One vector is turned by the same rotation once a step. Each row is the vector after some number of steps, and that number follows the row.
The counts run from 0 to 176.
[114 149  51 136  91 155 133 145 149 110 110 155 180 147 135 158  97 132
 126 134 156 102 129 142 121  94 117 133 173 119 106 136  96 163 100 130
 150 157 150] : 96
[ 94 123  67 146 110 135 129 171 125 119 132 148 170 131 165 128 125 138
 114 168 146 116 139 157 138 106 102 141 213 108 130 165 139 130 105 102
 154 143 123] : 29
[117 154  49 132  85  96  89 167 143 133 116 127 133 154 103 132 143 160
 155 140 125 100 126 134 122 120 154 117 176 100  91 109  91 110 107 135
 134 146 145] : 52
[129 146  41 143  88 155 131 152 156 113  98 160 145 148 150 152 109 118
 108 135 129 107 156 135 121  99 128 145 152 132  89 112  90 145  97 145
 122 143 124] : 94
[121 136  60 137 100 158 145 129 150 114 119 156 206 139 140 152 102 132
 120 133 161 108 131 156 127  88 117 122 180 120 118 134  99 151 104 128
 156 167 142] : 97
[114 131  66 159 113 136 109 173 149 111 121 152 162 150 132 168 133 134
 144 122 102 106 162 173 106  83 157 116 167 128 115 112  79 130 107 143
 128 155 101] : 124
[118 114  86 131 119 127 141 174 111 125 113 121 168 150 173  99 150 137
 101 138 114 124 152 147 139 102 142 138 197  79 111 121 116 131  76  92
 134 145 113] : 86
[123 148  66 168  95 108 112 181 130 123 132 157 101 149 154 118 151 137
 143 154  95 124 162 155 122 108 131 132 191 139 110 128 102  97 103 136
 115 131 121] : 119
[100 143  51 130 102 136  97 180 127 108 119 130 137 134 157 156 124 140
 119 171 148 131 155 160 131  96 122 131 181  85 101 145 134 146 102 113
 147 136 119] : 27
[117 179  63 127 106 129 146 139 122 112 132 173 178 149 115 122 117 139
 130 128 147 122 110 138 121  92 158 128 154 115  98 119  75 155  98 131
 133 177 161] : 10
[114 146  44 124 104 124  98 170 128 115 113 156 111 141 123 110 132 148
 122 150 136 108 116 119 165  98 127 141 187 100  82 124 118 108 110 148
 143 152 163] : 22
[116 165  62 161 107 131 165 165 117 148 133 171 180 169 160  92 122 134
 126 151 117 111 122 130 136 116 133 144 179 157 119 129 106 142 114  97
 105 147 144] : 4
[114 189  85 158 125 149 146 165  90 134 140 155 173 146 140 122 128 147
 139 145 138 123 108 175 115  88 142  93 170 107 112 136 110 157 140  94
 140 149 146] : 71
[120 164  72 128  91 101  98 173 105 119 140 115 126 126 138 130 149 160
 150 170 134 138 151 173 111 108 137 107 186  75 119 132 118 115 102 102
 147 144 128] : 113
[113 149  47 134  99 119 154 174 150 105 139 152 160 168 130 145 103 138
 114 126 120 106 101 132 144  77 148 156 174 109 123 141 103 136 104 114
 133 141 129] : 152
[116 157  65 131 101 127 142 163 105 151 123 116 139 148 149  92 137 158
 111 151 115 125 145 164 116 122 152  93 174  60  99 109 126 124 110  89
 130 121 112] : 143
[105 148  74 159 111 140 107 179 145 115 115 147 160 158 135 173 133 139
 155 129 115 113 159 177 101  85 151 113 165 125 100 130  83 153 109 130
 129 145 114] : 125
[108 133  86 117 117 128 127 140  90 125 131 142 173 109 149  83 149 146
 123 160 154 131 143 154 133 110 128 111 198  86 109 130 114 120  77 122
 154 169 149] : 171
[146 173  68 153  92 157 146 134 111 149 120 157 166 132 157 105 126 143
 137 168 158 125 132 162 130 111  94 108 189 125 121 132 116 132 130 112
 155 158 174] : 102
[133 130  63 141  99 162 151 125 139 117 115 143 204 128 151 142 111 128
 115 138 155 112 145 165 128  89 125 117 176 105 129 124 100 145 108 121
 157 163 129] : 98
[123 125  85 128 116 133 131 140  96 128 123 137 156 106 163  81 153 143
 110 161 139 132 160 163 129 112 134 108 199  80 110 120 115 104  80 124
 148 163 131] : 172
[134 150  47 135  87  99  87 161 148 135 110 128 135 148 111 122 148 159
 144 137 115 111 147 144 120 117 153 112 172  99  95  89  85  95 112 145
 121 146 133] : 51
[137 156  66 115 115 133 106 144 115 111 108 155 168 109 128 126 147 135
 105 151 146 141 158 148 122  96 160 122 155  89  92  89  84 143 108 145
 136 184 135] : 167
[166 178  65 157 109 143 128 163 120 137  98 179 142 144 156 114 145 127
 119 156 129 137 153 134 137  98 129 133 157 147  97  92  94 141 132 130
 117 168 154] : 162
[130 154  62 160 107 128 172 150 121 136 137 179 192 158 154  83 123 128
 108 142 113 115 133 128 137 112 139 142 167 153 128 119  89 129 114 115
 105 160 140] : 5
[113 128  69 145 113 128 152 176 132 142 133 125 198 161 164 129 136 134
 113 153 114 123 145 156 133 103 161 129 172 102 140 123 115 152 117  80
 115 140  94] : 0
[ 95 163  43 157 121 141 147 156 139 115 150 177 181 146 114 141  99 139
 128 134 128 101 105 153 133  88 153 122 156 136 115 144  94 126 140 141
 126 151 125] : 66
[153 143  99 139 108 130 143 141 110 140 121 131 191 124 139 114 153 145
 127 135 123 120 153 183  97 102 128  93 193  93 151 103  83 121 114 112
 153 173 135] : 43
[131 183  75 137  96 134 126 164 118 117 122 151 172 140 109 159 119 144
 138 149 136 113 134 166  71 105 117 114 174 113 128 123  77 150 119 120
 158 169 150] : 40
[150 160  68 154  99 145 150 126 112 151 124 161 168 124 158  92 136 148
 119 156 152 120 126 159 137 116  96 109 193 128 133 122 113 108 141 123
 152 167 171] : 103
[133 176  87 127 103 149 141 140  95 132 114 144 139 139 152  94 148 147
 145 148 151 136 131 165 130  91 139  97 177  85  81 116 105 146  93 106
 147 155 165] : 15
[104 117  90 118 118 118 134 180 111 123 123 122 174 146 152 104 145 143
 105 140 126 118 127 135 138  98 141 143 199  74 111 132 118 139  74  96
 140 157 131] : 85
[137 142  64 121 120 131 113 145 118 114 118 167 189 113 121 118 144 132
 100 145 146 134 145 139 139  88 160 130 161 100 104  89  82 129 114 149
 136 195 144] : 166
[129 159  52 121  91 100 104 150 128 115 147 150 152 113  96 126 132 162
 119 157 145 117 110 143 129 107 140 124 183  92 126 125 103  98 133 142
 155 176 155] : 109
[143 150  67 144  95 140 149 172 146 109 118 139 163 161 167 156 129 130
 120 134 126 132 150 169 138  64 156 126 160  98 124 119 102 169 108  94
 125 136 113] : 155
[141 172  50 152 106 138 155 148 132 130 122 180 166 146 145 109 125 124
 102 130 110 124 149 132 124 101 160 132 142 138 107  85  74 132 115 136
 100 157 122] : 7
[126 148  65 152 111 131 151 177 121 149 122 131 182 166 179 121 138 133
 117 154 111 127 162 158 129 105 150 125 168 113 128 114 117 151 116  79
 105 130  99] : 1
[118 160  58 153 128 152 147 148 132 112 135 163 191 133 132 146 117 140
 114 128 125 121 130 179 119  73 170  99 147 107 118 117  91 142 137 128
 130 145 101] : 68
[107 133  64 148  94 132 145 168 128 137 114 156 143 168 168  94 123 132
 120 146 112  99 133 115 138 113 105 158 199 143  98 135 108 128  78 119
 123 137 147] : 90
[130 158  40 141  92 121 148 180 149 121 125 152 104 167 148 116 116 139
  97 132  87 112 134 138 136  96 150 140 163 105 106 106 109 104 109 127
 107 117 113] : 149
